In the rows, zero is written as 128.
Named turns come first, each shown by rows before and after it. Which turns, in which order, take the first row of each pair that follows to the second? Write the first one first, as in the answered first pair.
k_700 (before => after):
[117 119 132 159 111 114 151  85 183 114 137 109] => [117 129 128 167 114 120 141  78 183 126 122 115]
[124 156 130 113 123 136 120 129 109 151 106 113] => [131 131 131 102 113 126 143 146 109 129 133 101]
[151 135 123 124 120 120 148  92 168  96 148 137] => [151 153 113 138 138 136 136  82 161 123 117 141]
k_233 (before => after):
[132 106 121 142 128 124 141 129 126 133 135 115] => [133 116 128 141 124 121 110 129 114 129 143 139]
[140 196 137 142  97 120  37  97 104 166 109 193] => [132 136  97 154 124 138 217 105 167 177  76  55]
[130 138 138 121  91 144  85 129 136 145 134 192] => [120 127 112 140 117 164 166 118 174 169  91 131]
k_75 (before => after):
[134 137 138 142 144 137 128 135 136 155 105 107] => [125 148 149 139 135 122  96 125 142 134 120 139]
[132  95 133 110 132 117 194 142 145 109 148  95] => [159 136 116 131 149 156 119 151  82 179 109 125]
[144  97 141 118 139 131 111 166  73 134 154 169] => [129  81 149 107 128 115 134 162 101 103 172 162]
[176 144  99 132 103 145 176 132  94 163 147  98] => [162 175 122 126  91 127  97 111  92 148 156 166]
Pairs:
Each pair is two turns apart.
[ 92 147 126 135 139 114 109  86 169 104 127 172] => [118 106 140 117 114 102 119 135 135  79 184 159]
k_75 then k_233
[ 90 101 135 134 137  76 206 115 214  68 117 118] => [ 98 125 107 162 169 114 212 108 200 133  55  99]
k_700 then k_700
[126 108 117 113 125 132 160 120 153 115 117 107] => [120 135 132 114 121 128  99 108 142 113 115 155]
k_75 then k_75
[135 106 151 143  86 129 121 128 109  94 141 172] => [141 125 142 151  99 145 102 126  97 123 114 176]
k_75 then k_233
[149 134 117 121 151 121 155 107 131 143 130 127] => [139 137 124 117 145 107 143  97 141 127 140 146]
k_75 then k_75
[ 90 147 121 135 138 134 147  98 170 129  96 141] => [ 95 150 141 122 117 116 101 107 150 105 127 181]
k_233 then k_233
[110 122 118 117 128 106 188 104 171 111 127 121] => [120 141  98 134 149 135 173 106 151 157  89 118]
k_700 then k_75
[ 91 158 118 138 145 125 109  75 176 141  86 146] => [ 84 145 128 128 134 111 122  73 188 109 112 148]
k_233 then k_700
[129 127 131 132 143 151 122 190  59 130 166 137] => [126 152 128 137 152 158  96 175  61 145 143 155]
k_700 then k_700
[144 108 140 152 132 129 158 139 127 118 166  84] => [158 121 147 149 128 132 113 150  93 123 172 111]
k_75 then k_700
[147 133 116 147 166 160 225 145 152 177 117  85] => [109 193 159 134 138 119  83  97 169 131 142 208]
k_700 then k_233
[121 136 147 110 132 128  87 105 158 113 141 167] => [123 106 144 101 124 121 144 121 172  97 158 130]
k_233 then k_233
[172 141 132 164 123 123 111 148  83 158 104 123] => [154 105 140 149 109  93 179 142 130 105 138  95]
k_75 then k_75
[122 103 155 110  93  99  95 135 120  70 183 156] => [ 77 136 128 135 132 112 139  73 195  92 109 135]
k_233 then k_75
[ 99 102 166 135 105  94 179 107 145 108 134 111] => [127  92 173 129  91  98 161 138 104 111 161 117]
k_75 then k_700
[121 133 132 135 111 119 126 117 140 106 138 130] => [122 131 124 143 122 131 142 118 144 123 122 113]
k_233 then k_75
[162 133 128 126 126 151  91 151  68 161 126 126] => [144  87 133 111 116 126 177 150 122 113 153  83]
k_75 then k_75
[114 144 121 140 129 128 154 102 178 134 102 125] => [110 133 132 132 116 111 153 103 183 110 122 134]
k_700 then k_700
[107 155 132 132 150 136 108  94 126 132 107 142] => [112 117 149 112 128 113 142 119 126  90 155 124]
k_700 then k_700
[128 131 145 111 117 114 109 152  75 127 159 126] => [103 127 148 109 112  94 131 128 119  95 167 130]
k_700 then k_75
[120 162 125 132 101 136  93 128 132 142 131 140] => [107 162 120 137 109 132 120 112 157 138 121 123]
k_75 then k_700
[123 117 105 114 150 143 180 138 120 122 128 101] => [121 159 101 125 162 150 120 117 108 149 100 142]
k_233 then k_233
[139 142 118 145 129 127 142 148 123 139 105 131] => [142 134 128 138 118 119 126 161 110 128 125 144]
k_233 then k_75
[133 120 125 146 117 154 186 126 127 135 110  83] => [102 138 155 130  94 115 126  98 150  79 142 150]
k_75 then k_75
[149 126  62 168 157 183 104 174  87 193 134 107] => [102  79  93 135 121 115 180 155 182  77 201  90]
k_75 then k_75
[101 137 132 131 134 123 144  96 173 110 109 134] => [119 104 137 121 122 123 175 128 159 102 140 110]
k_75 then k_700
[112  70 149 108 156 137 133 115 217  61 136  91] => [132 127 149 122 163 165  12 110 153 119 104 162]
k_75 then k_75
[137 115 113 129 118 133 115 148  98 134 138 118] => [115 129 126 127 109 117  99 125 122 108 140 143]
k_233 then k_75
[106 119 126 145 137 111 138 136 170 106 115 118] => [111 124 121 147 143 120 142 138 169 117 109 112]
k_700 then k_700
[170 113 103 138 138 170 134 164  69 185 112  94] => [176 120 118 135 128 164  92 166  52 181 123 123]
k_233 then k_233
[100 147 124 148 132 113 133  87 183 127 105 145] => [114 155 114 157 146 134 124  94 159 160  85 142]
k_75 then k_75
[117 137 136 108 108 115 119 109 155 100 122 136] => [117 151 123 120 124 124 118 101 153 124  93 132]
k_700 then k_75
[145  91 123 120 132 134 208 140 123 135 150  80] => [143  88 153 101 106 107 163 145 113  95 196 120]
k_233 then k_75
[122 167 138 161 115 137 115 109  86 162 101 174] => [129 147 152 152  96 123 107 128  65 142 137 179]
k_700 then k_75
[119 113 113 134 145 144 179 123 151 150 102  86] => [121 148 137 127 134 135  65 117 115 146 115 167]
k_233 then k_700
[146 123 117 130 117 139 121 130  92 147 121 128] => [149 114 123 127 113 131 127 139  89 136 129 123]
k_233 then k_233
[137  99 148 132 104 135 129 180 132 141 157 105] => [120  98 149 136 106 120 147 161 164 120 154 103]
k_700 then k_75
[126 121 156 137 132 131 160 147 137 128 144 121] => [122 122 165 131 129 124 154 146 142 119 145 129]
k_233 then k_75
[104 149  99 130 125 137 112  89 155 150  64 128] => [149 116  92 128 117 157 124 140  93 174  87 100]
k_233 then k_75
[107 134 120 135 137 122 151 106 160 116 108 122] => [129 103 131 120 119 117 160 142 132 100 153 111]
k_75 then k_233
[169 107 144 110 111 149  93 160  75 151 134 135] => [157  76 144 103 107 132 156 161 108 119 155 100]
k_75 then k_75
[150 144 116 149 146 163  76 107 102 141 113 137] => [114 141 124 142 146 137 106  70 170  98 113 138]
k_75 then k_233
[ 82 157 112 118 139 143 126  59 126 133 122 118] => [ 89 147 131 104 116 127 101  75 108 102 163 140]
k_233 then k_233
[113 113 139 122 117 113 162 129 153 104 157 118] => [101 130 127 134 139 125 166 112 167 132 119 111]
k_700 then k_75
[166  94 112  75 152 149 158 127 143 155 154  68] => [164  90 136  59 125 126 119 128 136 117 198 112]
k_233 then k_75
[126  71 134 127 149 154 156 148 119 118 181 106] => [131  93 141 128 146 157  98 149  87 128 183 143]
k_75 then k_700
[161  94 128 115 149 141 116 200  48 155 138 126] => [156  91 114 124 163 150 151 195  66 172 121 101]
k_233 then k_233
[137 130 144 144  87 189  74  89 150 119 137 142] => [143  94 149 131  72 176 115 108 153  92 169 115]
k_233 then k_233
[136 113 119 114 131 113 150 124 136  81 135 125] => [136 115 116 117 138 117 156 120 141  92 123 117]
k_233 then k_75
[122 155 121 143 171 137 101 111 107 178  70 118] => [ 98 111 126 127 156 104 185 110 163 123 106  77]
k_75 then k_75
[135 148 130 135 134 175  81 134  64 160 105 139] => [150 106 150 111 110 153 114 166  61 115 165 120]
k_233 then k_233
[120 143 120 141 127 107 129 110 132 103 115 142] => [122 141 116 146 133 116 147 111 139 109 105 127]
k_233 then k_700
[151 159 133 100 107 139  70 137 127 109 165 139] => [170 140 107 112 124 165 122 162 111 148 142  86]
k_75 then k_75
[ 95 143 122 142 155 122 169  64 207 129  78 121] => [130  81 127 121 134 119 224 128 171 114 128  73]
k_75 then k_700
[ 99 163 140 135 114 110  67  95 138 113 128 180] => [ 79 145 127 141 124 106 132  77 188 102 115 143]
k_75 then k_700
[149 146 115 157 131 134 154  97 118 147  98 138] => [158 144 138 143 111 121 117 110 100 125 130 172]
k_233 then k_233
[107 125 112 124 142  92 159 105 187  79 110 120] => [117 112 125 113 126  83 141 122 169  58 147 133]
k_700 then k_233
[128 123 139 142 111 100 190 137 183  82 117  70] => [118 187 126 163 137 125 116 102 175 134  55 119]
k_233 then k_233
[132 146 132 124 142 137 113 142 106 139 117 146] => [112 149 132 123 142 126 124 117 138 126 113 145]
k_75 then k_233
[156 110 105 112 144 159 169 126  95 169 112  82] => [153 135 138  93 115 129  68 119  77 129 153 167]
k_233 then k_700
[178 109 134 111 124 146 143 110 129  62 169 103] => [158 123 136 112 129 139 144  81 158  56 154 112]
k_233 then k_75
[135 117 102 144 145 135 160 137 133 145 115  89] => [137 142 127 137 131 123  74 130 107 134 130 154]
k_233 then k_700
[136 120 138  92 125 129  91 132 105  81 129 152] => [156 117 119 104 143 158 118 151  81 125 102 116]
k_75 then k_75
[148 119 104 150 144 140 162 149 120 155  85  99] => [163 105 133 125 115 117 117 174  84 121 143 135]
k_233 then k_75
[148 119 153 116 132 121 145 113 103  98 160 127] => [129 134 150 123 142 115 148  88 134  94 142 132]
k_233 then k_75
[127 129 123 148 125 117 142 112 150 135 106 102] => [126 130 142 135 107 100 107 114 138 110 139 136]
k_700 then k_233
[103 153 102 133 144 156 153 108 113 164  81  81] => [ 72 141 133 114 121 111 157  86 163  91 123 100]
k_75 then k_75
[164 122 115 131 153 146 147 167  96 168 127 114] => [131 106 138 112 126  99 162 148 149  96 173 131]
k_75 then k_75
[ 95 172 130 138 139 138  84  87 149 138 103 173] => [ 83 143 124 136 142 132 161  86 187 123 104 121]
k_75 then k_700
[105 140 138 127 127 133 122  93 147 131 118 146] => [102 134 135 129 130 133 144  96 153 127 118 135]
k_233 then k_700
[103 170 137 140 169 140 103  74 152 139  91 142] => [101 121 163 112 139 102 145  93 170  71 160 127]
k_75 then k_233
[ 75 157 146 136 126 102 141  80 195 101 111 157] => [126  98 164 106  89  93 149 157 128  73 194 145]
k_75 then k_233
[147 102 157 106 122 132 116 166  87  85 196 108] => [157 119 154 111 130 147  89 165  65 107 184 121]
k_75 then k_75
[ 86 147 167 116 146  92 152 100 171  98 149 149] => [105 139 136 133 173 129 201 121 155 149 110  92]
k_233 then k_75
[139 119  87 144 163 158 165 108 143 156  90 132] => [172 109  95 141 152 167 144 143  94 165 115 135]
k_700 then k_75
[104 123 122 139 136 117 166 130 156 112 125  98] => [131 108 130 130 122 121 158 163 115 114 153  99]
k_75 then k_700
[111  99 154 115  97 130 174 110 132 107 136 109] => [116 140 162 119  96 134  94 101 104 124 123 163]
k_75 then k_75
[126  93 154 132 121 121 134 132 115 111 159 127] => [139 109 143 144 131 146 112 135  87 149 132 132]
k_75 then k_233
[107 139 132 157 119  72 106 153 149 138 128 158] => [100 137 130 159 120  73 129 147 164 133 123 147]
k_75 then k_700
[119 141 175 108 113 107  84 158  69  86 176 176] => [111 100 145 117 135 119 222 164 118  94 150  75]
k_233 then k_233
[128 126 124 120 119 134 139 106 166 134 109 143] => [149 114 113 121 121 147 153 130 140 153 112 123]
k_233 then k_75
[102 140 138 111 133 122 158 122 174 110 120 111] => [111 167 139 117 138 132  95 116 146 132 106 145]
k_75 then k_75
[167 120 111 128 118 115 101 124 114 117 125 157] => [166  98 103 126 116 113 144 135 125 107 133 129]
k_233 then k_233
[132 157 113 153 152 153 113 121 120 163  88 123] => [100 140 128 139 144 121 151 102 178 106 112 116]
k_75 then k_233
[ 99 140 175 152 115  83  71 111 121 111 104 150] => [129 124 141 168 140 128 125 142  92 172  68  84]
k_75 then k_75
[124 161 122 145 180 117 116  87 179 174  92 146] => [121 136 119 144 179 116 160  91 194 164  97 116]
k_75 then k_75
[144 127 116 145 139 146 141 127 136 148  98 122] => [142 134 138 135 123 126  94 124 124 122 127 160]
k_700 then k_233
[159 101 133 130 127 148 154 158  95 104 169  84] => [149 138 108 156 159 173 149 129 112 154 104  84]
k_233 then k_233
